Each row has a name. After each piece below comes the name of the row it's from, unless a question asks for something else. Each question is about the rows just above it. Some pieces are copies with a little noise.

[122 146 175 119 166 120 139 159 120 173 146  94 153 132  99 137 110 155
 147 135]  deva
[143  93 169 135 115  70 151 145  78 141 147 126 169  56  49 130 159  50
 163 106]  suzev
[170 112 184 154 120  93 186 146  79 135 161 108 175  85  72 165 139  91
 175 122]  mivun
[ 84 141 111  91 149 126  92 141 137 159 114 115 110 135 136 104 107 142
  98 135]  las
[120 148 178 116 169 114 127 160 123 178 145  98 160 131  90 129 115 152
 157 120]  Bisuv
[159 182 153 143 152 166 165 136 152 142 148  95 151 192 160 168  96 201
 155 135]  bivi
[175 148 161 167 133 156 169 123 131 109 146 111 143 161 136 168 113 177
 159 145]  tobe
[187 111 158 174 101 111 180 121 102 104 155 139 169  98  97 164 157  85
 179 117]  Met
[171 119 129 162  94 126 176 110 125  96 144 148 150 113 126 149 168  83
 153 124]  Rin
[ 80 138 103  91 145 128  64 133 144 152 101 132 135 134 131  89 112 134
 101 124]  zik
[122 136 174 117 157 110 130 157  99 163 136  86 143 118  85 137  94 150
 141 135]  fini
find: [121 136 173 117 157 110 129 159  99 162 135  87 142 118  86 137  94 151
 141 136] | fini
find: [145  78 141 147 126 169  56  49 130 159  50] | suzev
Where do [166 165 136 152 142 148  95] appear? | bivi
mivun without one entry, shuffled: [112 122 146  93 175 135 154 186 108 165 184  91 161  72 175 139 170 120
  79]. Gone: | [85]
find: [159 182 152 144 153 166 165 135 152 142 146  94 152 191 162 167  97 203
 156 136] | bivi

[177  31 138 203] : zerum
[177  31 138 156] : Bagom
[ 31 177 128 178] : lut
find: [ 31 177] | lut
[177  31 138 156] is in which row? | Bagom
lut without one entry, shuffled: [128 178  31]. Gone: | [177]

[ 24  52 107  72 133 113 196] : Risoz
[ 97  71  45  40 185 133 160] : tave
[ 71  97  63  85 161 108 133] : goni
Which entry of goni is missing from [ 71 133 161  63  85 108]? | [97]
find: [ 98  71  44  40 186 133 162] | tave
find: [97 71] | tave
find: [ 24  53 107  73 134 112 197] | Risoz

[150 136  52 138 147 139 143 103 143 121 102 158 156  79  57 143 144 126
  52 154 151 165 144 141 139  81 134  77] -> sok
[146  68 121 146  68 144 146  94 138 137 133 154 126 140 114  78 130 142
 117 157 145 167 148  91  72  77 133 139] -> tig
[179  87  92 169  95 179 162 101 172 153 135 171 121 103  98  96 128 164
  94 127 162 186 151 120 100  84 147 108] -> sed
[100 142  97  95 153  91 111 116  99 100  97 111 161 104  96 142 156  93
  88  87 109  96 122 132 140 116 131 100] -> luvor
[136 134  69 133 141 133 139 105 134 117  92 155 165  98  64 142 150 115
  60 147 151 159 137 135 133  75 131  91] -> Zube
[172 178  33 166 197 182 163 120 176 150 100 154 133  42  41 182 136 154
  30 168 156 158 142 182 191  91 137  41] -> pov
[170 153  75 169 149 178 150 128 173 151 129 157 117  83  89 154 114 163
  96 184 159 172 135 159 155 112 131  86] -> Laten
[171 101 122 178  97 184 164 114 171 167 147 158  98 126 120 107 109 175
 128 184 158 175 148 117 106  97 131 129] -> Bize
[163 110 175 164 109 164 156 148 156 163 165 139  72 162 172 109  97 173
 176 164 137 157 147 117 123 159 125  96] -> nuzi
[ 70 141 128  82 140 120  94 125  79  93  93  97 167 132 121 142 155  77
 119  71 103  79 105 121 130 118 118 125] -> losi
[137 132  56 127 139 135 129 100 137 113  94 151 163  77  67 138 149 115
  61 144 145 151 127 143 129  81 137  77] -> ril
Which entry of pov is missing from [133  30  91 100 142 182  41 154 156  41 166 136 172 150  33 137 191 120
 197 178 154 176 168  42 182 158 182]? | [163]
Which entry of sed is missing from [135  95 103  96 120 186 171 153 100 179 147 169 179  98  94 108 151 164
 172  92 121 162  84 127  87 162 101]? | [128]
Which row holds [103  98  96 128 164]? | sed
nuzi without one entry, shuffled: [173 147 163 137 164 139 110 109 164 125 172 175 163 156 159  96 162  72
 176 164 156 117 157 109 165 148 123]. Gone: | [97]
Which entry of sed is missing from [103 179  95 162 164  84 151  98 186 121 120 128 127 169 100 172  87 108
 162  96 101 153  94 135 147  92 179]? | [171]

[128 127 126 128 129  35 128 130 126 129 127 129 130 125 131 127 128]  Vifi
[128 127 126 128 129 130 128 130 126 129 127 129 130 125 131 127 128]  kena
[140 142 122  86 113 125 119 105 137 169 151 122  72 191  85 154 119]  lesul
[127 128 129 129 130 126 128 126 131 127 129 128 127 130 127 130 130]  boras
[125 127 128 134 127 125 127 131 128 122 126 129 138 116 134 124 128]  pido
Which row holds [128 127 126 128 129  35 128 130 126 129 127 129 130 125 131 127 128]? | Vifi
Which entry of lesul is missing from [119 125 137 154 140 122 113 105  85 191 119 169  72 151 122 142]? | [86]

[167 134  82  52  92 141 128 104  83 111 194 133  96  65 156 149 116  92
 127 137 148 151 136 132 158  84 120 151 105] : dazu
[169 118  82  46  89 144 116 104  81  98 196 130  96  59 171 141 105 101
 126 138 147 150 122 136 168  84 132 146 115] : mude
[125 177 150 160 126 133 157  96 104 130  81  59 196  98 171 155 161 129
 122 122 128 105 162 114  78 160  90 135 116] : nor
[153 113 110  54  61 165  96  80  75  53 181 182 119  48 167 147  92 122
 101 125 135 105  98 140 160 141 134 151 139] : Sufo
[104  81  98 196 130  96  59 171] is in which row? | mude
Which entry of Sufo is missing from [ 75 140 141 182 134 167 151  53 125  98  80  92 101  61 160 135 110 139
 153 119 105 113  48 165  96 147  54 122]? | [181]
find: [167 134  82  52  92 141 128 104  83 110 194 133  95  65 156 149 116  92
 126 137 148 151 136 132 158  83 120 151 104] | dazu
Where do [ 89 144 116 104] appear? | mude
find: [169 118  83  45  89 145 116 104  81  97 197 131  96  59 172 140 106 100
 126 137 148 149 124 137 169  83 132 146 114] | mude

[209 148  52 208]  pul
[199 113  63  40]  Vinin
[191 116  60  28]  Pago
[215 172  52  64]  Kevus
[ 58 203 221 211]  Bip
[ 58 154 232 234]  gumo
[209 148  63  45]  nim
find: [210 147  62  46] | nim
find: [ 58 153 231 234] | gumo
Shuffled Kevus with one entry gone: [ 52 215 172], missing | [64]
find: [215 171  52  63] | Kevus
Which entry of pul is missing from [ 52 208 148]? | [209]

[227 133 165  93 139 166  90 132 150 172 128 106 189 103 150 162 132 191
 159 123 156 138 116 109] -> Pesun
[104 122 126 125 126 118 115 111 129 130 128 139 131 125 134 117 117 125
 111 124 136 133 122 128] -> tegeb
[136 141 136 113 145 134 114 133 140 134 117 107  94 123 126 148 152 133
 118 121 153 121 154 139] -> bivo
[144 138 120 123 160 113 135 176 130  96 105 127  76 100 104 152 122 131
 116 143 111 125 169 179] -> Valuv
[ 88 113  93 159 128 123 174 129 110 101 125 132  97 154  84 112 145  82
 114 149 105 148 133 126] -> mige
[119 137 122 115 132 119 105 102 146 158 115 117 130 128 136 136 145 138
 109 129 153 150 120 101] -> lak
[144 138 120 123 160 113 135 176 130  96 105 127  76 100 104 152 122 131
 116 143 162 125 169 179] -> Dudag
[144 150 164 104 118 124  82 124 142 154 137 127 149 112 181 136 110 165
 142  99 149  91 121 132] -> mepak
find: [142  99 149  91 121 132] | mepak
find: [119 135 123 115 132 119 106 102 146 158 116 115 130 127 136 134 146 139
 110 130 153 153 120  99] | lak

[ 77 157 177 133 142  82  80  78 169 154 121 146 178 161 100 187  85 147
 202 152 113 107 126 184 210 139] : viv
[ 90 147 173 140 150  91  80 196 163 144 107 143 173 160  96 192  92 143
 187 137 114  93 139 181 200 123] : raboz
[ 61 157 173 115 121  69  81 210 162 159 134 139 168 148 106 164  78 143
 202 164 111  74 164 161 179 103] : mizaf
[ 77 157 177 133 142  82  80 212 169 154 121 146 178 161 100 187  85 147
 202 152 113 107 126 184 210 139] : tokup
[146 179 161 157 163 111  99 182 161 144 101 145 171 161 101 200 114 146
 167 126 119 118 127 179 200 144] : Rof
[ 77 157 177 133 142  82  80 212 169 154 121 146 178 161 100 187  85 147
 202 152 113  85 153 179 201 115] : vuva
The row with [ 77 157 177 133 142  82  80 212 169 154 121 146 178 161 100 187  85 147
 202 152 113  85 153 179 201 115] is | vuva
find: [146 179 161 157 162 109  99 181 160 143 100 148 169 161 100 202 114 146
 168 126 118 118 127 179 201 143] | Rof
find: [163 144 107 143 173 160  96 192  92 143 187 137] | raboz
find: [ 90 147 174 140 152  93  81 195 163 144 108 143 173 161  96 192  93 144
 186 137 113  93 139 181 199 122] | raboz

